500 stands for zero in the data rows.
Here is a table of points, one per row:
[366 562 446 371 433 313 567 814 279 538 667 533 353 210 539 418 417 547
 523 736 498 445 631 540 304 470 702 594 772 605 602 537 609 486 543 303
 166 433 623 399 551 409 403 615 554 406 523 374]
[465 546 493 999 576 495 389 467 442 562 844 500 663 249 330 640 711 670
 488 717 415 156 302 542 587 355 392 577 556 615 381 589 369 566 502 519
 522 443 505 443 264 640 324 689 617 437 379 373]
[518 539 694 429 504 371 792 687 846 542 567 431 414 466 309 551 424 780
 665 123 501 372 577 416 675 278 468 551 414 411 447 359 380 478 315 644
 421 477 456 279 432 378 420 233 642 468 586 514]
[617 202 433 339 595 646 622 370 419 710 59 583 469 490 161 478 374 528
 587 415 459 370 458 344 569 516 431 720 570 411 326 553 260 627 498 455
 362 547 647 389 283 497 510 427 509 507 999 484]
[489 494 588 522 481 592 466 397 620 542 727 402 374 196 436 453 452 566
 654 462 552 446 559 484 335 465 623 457 696 705 551 574 578 754 566 378
 498 275 278 741 495 202 614 785 749 457 364 334]
[282 430 602 557 472 226 624 550 464 166 420 539 592 472 517 975 532 412
 696 553 610 460 739 320 498 437 663 471 714 583 617 486 420 999 646 417
 547 549 466 282 465 425 350 559 502 535 359 842]
[578 152 481 488 580 500 440 363 577 583 608 326 433 415 766 801 293 278
 448 446 467 289 427 481 459 258 417 470 559 504 606 613 439 98 558 522
 559 538 667 536 361 659 652 715 213 849 469 453]
[402 601 318 490 373 532 397 360 587 626 744 486 511 730 632 448 504 655
 416 116 517 230 381 518 376 488 542 614 363 240 515 471 515 633 463 553
 484 425 517 637 511 771 420 681 552 654 372 827]
[426 334 593 770 544 583 340 457 424 647 586 598 245 699 302 391 128 333
 502 424 678 671 518 564 358 534 355 582 473 616 742 412 598 627 411 886
 451 475 629 652 460 482 616 454 606 526 777 732]
[514 373 417 313 277 573 273 628 493 652 376 442 536 749 361 630 463 650
 340 381 598 665 463 0 575 458 688 574 373 532 649 278 415 479 117 556
 508 381 554 359 510 588 999 520 516 227 264 305]
[375 474 393 409 685 359 441 574 555 475 558 148 175 999 420 502 489 634
 304 534 531 459 462 630 526 553 512 541 531 252 668 454 479 348 445 588
 464 439 510 576 379 501 475 659 420 499 528 411]
[503 593 474 333 487 572 594 506 413 360 627 402 481 381 637 266 581 665
 652 515 544 502 352 345 519 327 434 394 495 543 486 472 475 662 664 764
 521 999 490 459 707 475 488 393 440 433 466 410]
[610 901 345 846 378 662 584 647 476 261 220 405 764 668 426 496 491 300
 541 427 648 557 626 237 352 407 387 404 230 407 331 264 522 492 418 528
 48 783 580 477 722 371 566 613 590 691 405 441]
[355 406 585 540 327 590 675 415 406 489 527 387 549 222 528 467 328 336
 253 460 753 606 621 565 424 602 562 606 239 483 362 304 241 454 158 549
 556 580 449 546 628 590 0 435 412 450 515 368]
[400 551 400 449 660 107 427 476 163 388 525 622 674 470 325 579 518 841
 711 665 413 244 484 518 529 163 774 683 462 790 538 462 373 403 490 315
 620 390 487 558 631 386 624 508 545 567 444 536]
[493 423 444 627 299 367 499 216 484 820 0 423 270 571 642 378 678 403
 412 305 689 677 401 702 555 606 569 475 690 330 501 433 513 569 446 663
 353 449 525 506 306 754 503 410 529 552 635 496]
[264 394 775 691 647 530 680 440 500 283 414 675 635 739 743 668 451 553
 593 495 565 584 510 392 672 458 474 700 689 299 405 544 614 602 421 490
 382 409 467 631 574 492 378 237 673 365 483 211]
[356 285 526 611 333 534 450 558 466 492 374 532 484 518 730 487 600 463
 639 597 369 365 860 457 716 576 566 522 592 570 280 421 418 0 438 775
 590 578 299 606 585 517 393 423 714 421 559 492]
[562 672 272 501 505 554 292 115 763 432 577 680 304 552 419 359 553 379
 614 478 268 363 466 515 372 426 432 365 915 590 579 552 481 419 438 299
 701 483 893 388 628 526 400 613 477 536 497 51]
[356 576 616 279 617 516 306 104 582 266 547 470 524 485 369 285 750 408
 225 442 501 664 377 357 584 532 533 406 713 693 619 435 164 352 591 177
 377 444 534 481 447 576 558 659 321 551 524 529]
[453 408 526 506 406 469 426 743 332 425 452 557 456 591 932 486 590 572
 728 458 499 836 447 448 723 291 487 305 462 751 441 503 395 613 715 382
 507 292 427 462 543 237 250 284 617 577 943 379]
[395 377 503 511 520 669 769 551 540 392 391 726 442 593 491 520 422 367
 436 49 517 414 567 532 241 731 231 566 231 631 546 582 472 431 501 452
 386 688 453 523 225 519 656 537 471 499 701 464]
[603 758 518 626 497 506 452 316 675 723 495 355 428 506 840 486 484 475
 483 504 864 503 622 535 467 404 618 616 495 697 470 704 450 399 503 410
 800 395 593 378 291 505 598 435 174 555 576 631]
[507 445 255 376 515 262 386 749 465 371 475 384 651 398 511 321 478 363
 464 573 584 340 479 570 342 500 346 751 748 830 300 612 456 654 402 633
 326 458 450 388 729 388 437 478 639 371 481 670]
[584 618 375 324 493 476 313 566 266 592 379 667 401 490 640 452 570 536
 462 404 325 478 686 395 678 540 512 460 221 256 541 476 510 706 664 594
 531 370 701 396 298 507 338 601 609 422 380 617]
[463 505 431 356 618 622 235 640 568 568 511 342 579 580 487 669 759 235
 339 594 449 669 506 491 330 414 527 442 584 608 609 314 531 547 742 338
 653 545 581 643 625 999 506 665 654 553 624 683]
[651 647 558 353 318 530 511 431 618 500 497 446 664 572 452 507 499 707
 417 547 294 372 191 964 461 455 574 256 130 509 421 620 472 559 371 895
 426 297 729 570 350 620 620 677 459 13 696 717]
[592 643 520 559 573 696 446 555 433 346 474 638 333 294 659 591 546 235
 234 443 650 228 342 312 735 560 709 568 502 423 0 484 535 529 357 734
 505 298 396 513 483 404 553 247 619 400 613 487]
[245 349 461 457 523 635 319 468 460 260 281 577 637 218 475 654 600 608
 580 641 617 395 149 583 438 232 0 447 659 474 505 416 577 276 669 374
 705 385 605 643 612 303 464 346 649 571 368 574]
[534 542 432 327 999 437 527 580 507 446 764 188 739 407 385 582 549 617
 592 683 516 851 746 721 664 494 605 638 513 388 389 490 606 546 521 526
 481 336 799 216 545 497 450 580 626 761 490 360]
[469 594 488 399 479 644 541 789 352 591 423 625 380 446 570 503 526 359
 552 553 480 348 971 499 678 400 364 469 492 427 331 418 416 461 612 435
 547 489 447 656 539 388 571 445 697 486 598 503]
[441 528 632 440 570 536 564 538 435 651 370 599 502 674 361 216 691 334
 538 487 366 458 298 409 770 541 423 830 301 442 420 501 475 507 0 676
 590 514 575 528 343 446 456 415 497 862 440 421]
[117 418 494 390 458 472 608 487 567 471 662 776 605 536 495 593 417 427
 863 506 658 728 300 686 724 628 782 599 620 431 363 336 711 248 612 598
 441 754 331 515 500 389 412 373 809 503 478 446]
[555 407 478 528 602 0 711 523 453 675 556 474 407 487 490 492 130 444
 350 308 463 660 267 288 524 576 288 395 427 462 374 555 392 476 731 650
 501 441 537 933 388 537 665 405 342 498 350 463]
[678 400 773 529 464 568 486 425 552 129 629 614 585 540 389 398 516 607
 433 591 442 542 601 605 354 540 584 365 660 360 439 607 396 604 329 704
 751 450 718 634 455 576 818 762 294 610 494 625]
[594 471 481 545 514 552 405 668 676 646 300 427 312 776 195 437 336 294
 346 459 623 699 530 744 505 447 417 420 320 674 290 534 473 538 547 333
 814 574 659 712 320 762 499 400 356 224 241 432]
[451 393 660 740 470 369 730 641 498 541 448 576 475 515 682 498 382 462
 286 551 464 421 304 522 530 474 693 528 282 294 757 581 444 345 466 325
 586 667 567 403 591 206 546 310 997 424 633 433]
[289 392 524 365 356 557 554 422 850 423 496 517 426 552 487 515 453 103
 404 375 536 447 649 617 415 598 510 472 203 289 350 677 479 610 538 546
 432 471 407 576 571 270 599 408 111 401 597 479]
[537 491 489 528 479 720 328 453 575 525 737 421 650 582 543 439 680 564
 380 751 423 639 725 593 321 498 376 780 487 331 680 526 367 707 606 460
 481 541 656 678 471 375 528 765 268 205 343 610]
[441 485 544 776 611 515 565 476 399 458 394 465 582 396 507 274 396 471
 666 470 570 475 541 508 589 796 504 188 312 659 618 189 510 503 587 719
 613 484 418 325 551 390 594 427 465 452 600 570]
[646 611 588 618 443 369 603 423 441 512 568 444 466 519 372 426 647 557
 630 511 723 460 602 409 389 766 434 490 526 497 364 335 544 446 690 442
 450 493 348 475 631 485 431 580 715 468 517 615]
[782 240 438 566 344 438 573 386 428 213 494 473 292 697 610 494 521 288
 471 697 564 535 415 592 576 649 553 393 220 591 465 433 550 711 523 335
 307 692 393 484 534 238 605 560 732 580 288 685]
[490 503 303 686 645 643 382 555 577 578 706 755 508 577 421 273 372 537
 436 426 527 616 301 578 483 469 736 427 504 398 695 687 384 483 525 356
 424 499 467 398 398 648 429 459 234 679 468 766]
[285 515 487 444 803 771 920 403 672 764 183 222 591 637 668 420 352 241
 434 533 326 435 429 515 449 650 735 364 587 597 645 491 510 513 539 597
 426 420 424 544 366 572 540 541 301 368 351 475]
[615 499 770 462 581 478 140 530 596 345 366 342 357 334 431 492 680 445
 537 0 321 673 380 683 576 564 715 590 564 661 551 459 711 355 502 378
 266 468 630 675 440 628 539 790 391 502 475 673]
[514 689 621 413 846 702 448 442 299 332 423 397 8 267 366 605 474 552
 528 619 524 661 358 589 391 261 502 296 524 376 653 456 174 494 499 485
 602 348 224 359 644 484 373 643 578 466 299 496]
[473 527 604 545 409 530 636 749 458 620 409 559 410 456 528 615 594 756
 649 632 347 662 718 550 473 686 445 286 673 503 293 512 550 364 415 316
 417 561 501 650 793 343 330 434 515 754 362 760]
[645 292 295 503 499 508 707 567 698 435 313 571 351 374 470 228 770 664
 428 688 480 621 361 411 153 379 650 601 287 308 622 592 697 517 588 650
 631 365 526 526 526 671 602 620 367 468 501 673]
[507 739 250 469 545 530 661 853 565 615 467 507 692 496 555 433 523 357
 435 368 367 503 567 651 660 612 416 519 600 388 594 208 426 532 341 595
 678 474 354 820 433 337 540 373 311 514 659 458]
[619 509 403 544 834 536 227 218 748 573 598 479 555 305 713 354 221 689
 304 624 710 579 560 334 689 479 383 415 420 585 573 662 477 321 296 274
 495 641 576 578 205 509 505 531 388 348 599 741]
[590 645 447 331 440 503 483 486 362 479 485 534 175 682 478 932 571 430
 536 585 333 495 334 329 475 973 344 677 538 534 558 403 668 500 223 537
 528 570 667 374 334 453 432 355 311 225 543 650]
[372 739 519 439 216 502 292 386 521 671 328 456 556 321 423 546 451 424
 160 526 429 387 503 544 890 541 468 547 339 428 802 663 511 694 407 482
 408 501 597 673 421 740 577 352 553 639 488 464]
[454 494 260 648 557 481 490 227 312 67 519 305 756 286 448 455 524 588
 578 340 196 466 777 498 86 715 541 592 498 506 550 550 452 532 547 588
 307 498 509 440 605 324 540 0 621 493 492 431]
[497 672 533 510 160 476 465 487 449 586 577 676 684 412 448 623 572 520
 595 517 457 831 530 464 217 414 507 463 800 485 498 714 470 319 736 469
 569 571 163 339 141 105 362 934 633 532 442 435]
[930 384 681 366 567 416 322 522 696 521 525 599 703 453 323 470 618 419
 546 543 576 388 335 517 391 572 485 320 681 487 919 610 460 458 444 545
 528 322 534 474 673 475 80 673 603 581 427 281]
There is one direction along which these points spread out most. Take the direction at right angles to it along which they spread out most. Go by this last direction. Where along it does each point below lie, from 0 to 99? 50 is the average, and the first point above lies past it. One standard deviation of the points above along it is 16.
[485 511 527 373 735 218 579 328 492 600 358 637 526 846 559 429 309 545
 340 396 402 274 597 455 616 290 500 428 299 677 559 440 999 580 258 507
 560 569 410 450 412 442 314 397 378 485 573 443] 36
[602 752 609 258 306 701 346 526 580 223 541 772 483 539 415 543 358 693
 648 752 614 615 538 457 240 381 748 616 711 536 639 747 534 509 846 504
 563 407 325 931 403 728 413 396 584 775 467 269] 71
[550 745 632 328 543 562 514 670 349 623 324 263 594 448 557 465 504 667
 487 601 389 312 359 529 387 571 447 756 482 592 477 650 393 558 699 366
 621 531 363 236 694 553 482 363 609 615 435 380] 53
[719 464 110 473 565 487 392 515 548 564 561 671 654 493 596 793 504 727
 648 550 616 433 509 631 378 770 425 345 543 595 412 480 490 759 484 521
 414 427 215 160 836 622 746 488 545 601 458 148] 54
[285 405 414 492 328 641 289 567 453 486 620 378 507 479 312 438 683 663
 508 532 738 450 430 405 526 451 556 26 681 456 714 915 644 419 602 390
 538 343 667 579 470 544 457 545 415 479 514 643] 74
[632 326 590 586 175 530 661 508 370 431 377 452 579 442 568 366 0 519
 722 426 359 391 585 439 634 668 221 758 446 447 406 369 368 650 613 456
 643 548 422 392 802 631 512 556 419 469 423 585] 35
[644 457 684 495 458 615 580 516 481 570 618 663 515 488 541 584 736 556
 325 542 596 414 778 565 595 431 559 441 761 642 413 259 629 331 877 576
 407 445 570 340 667 238 365 340 499 519 174 461] 55
[596 360 631 545 128 410 408 649 766 487 664 209 679 517 532 261 319 336
 546 749 225 614 542 457 475 429 435 450 424 344 419 100 500 595 646 457
 454 627 281 253 326 589 618 134 531 622 433 460] 40
[503 378 533 570 456 658 355 462 536 787 608 405 375 520 486 765 389 450
 174 251 238 598 430 574 411 329 596 464 558 493 448 535 632 405 417 460
 734 553 392 552 477 478 472 437 243 441 564 559] 53
[651 500 294 442 167 498 999 433 446 451 721 424 531 422 450 508 639 595
 582 644 645 453 517 648 999 433 404 640 611 603 574 598 541 521 549 389
 418 412 347 434 627 575 618 614 570 519 568 392] 50
[444 321 678 460 574 589 633 692 232 694 597 520 536 607 562 565 554 543
 629 520 677 343 349 210 425 750 435 332 476 364 168 503 738 482 436 237
 533 509 636 705 431 371 586 370 525 538 847 332] 32
[576 542 783 388 535 242 412 400 367 651 652 670 637 401 589 453 736 417
 777 540 564 394 484 780 154 229 452 505 360 348 573 427 494 147 401 420
 316 555 499 474 596 775 800 623 204 281 457 634] 67
[559 612 359 633 788 537 643 480 247 426 680 579 693 443 424 457 627 539
 613 558 401 747 523 481 578 448 394 494 509 532 356 908 741 362 466 432
 653 429 364 1 548 768 477 578 663 420 252 396] 64
[308 694 417 444 526 285 286 358 633 626 541 576 383 544 469 602 561 600
 416 627 238 517 556 335 590 558 452 462 182 413 513 458 643 619 415 571
 404 497 476 551 696 550 506 639 128 601 633 443] 52
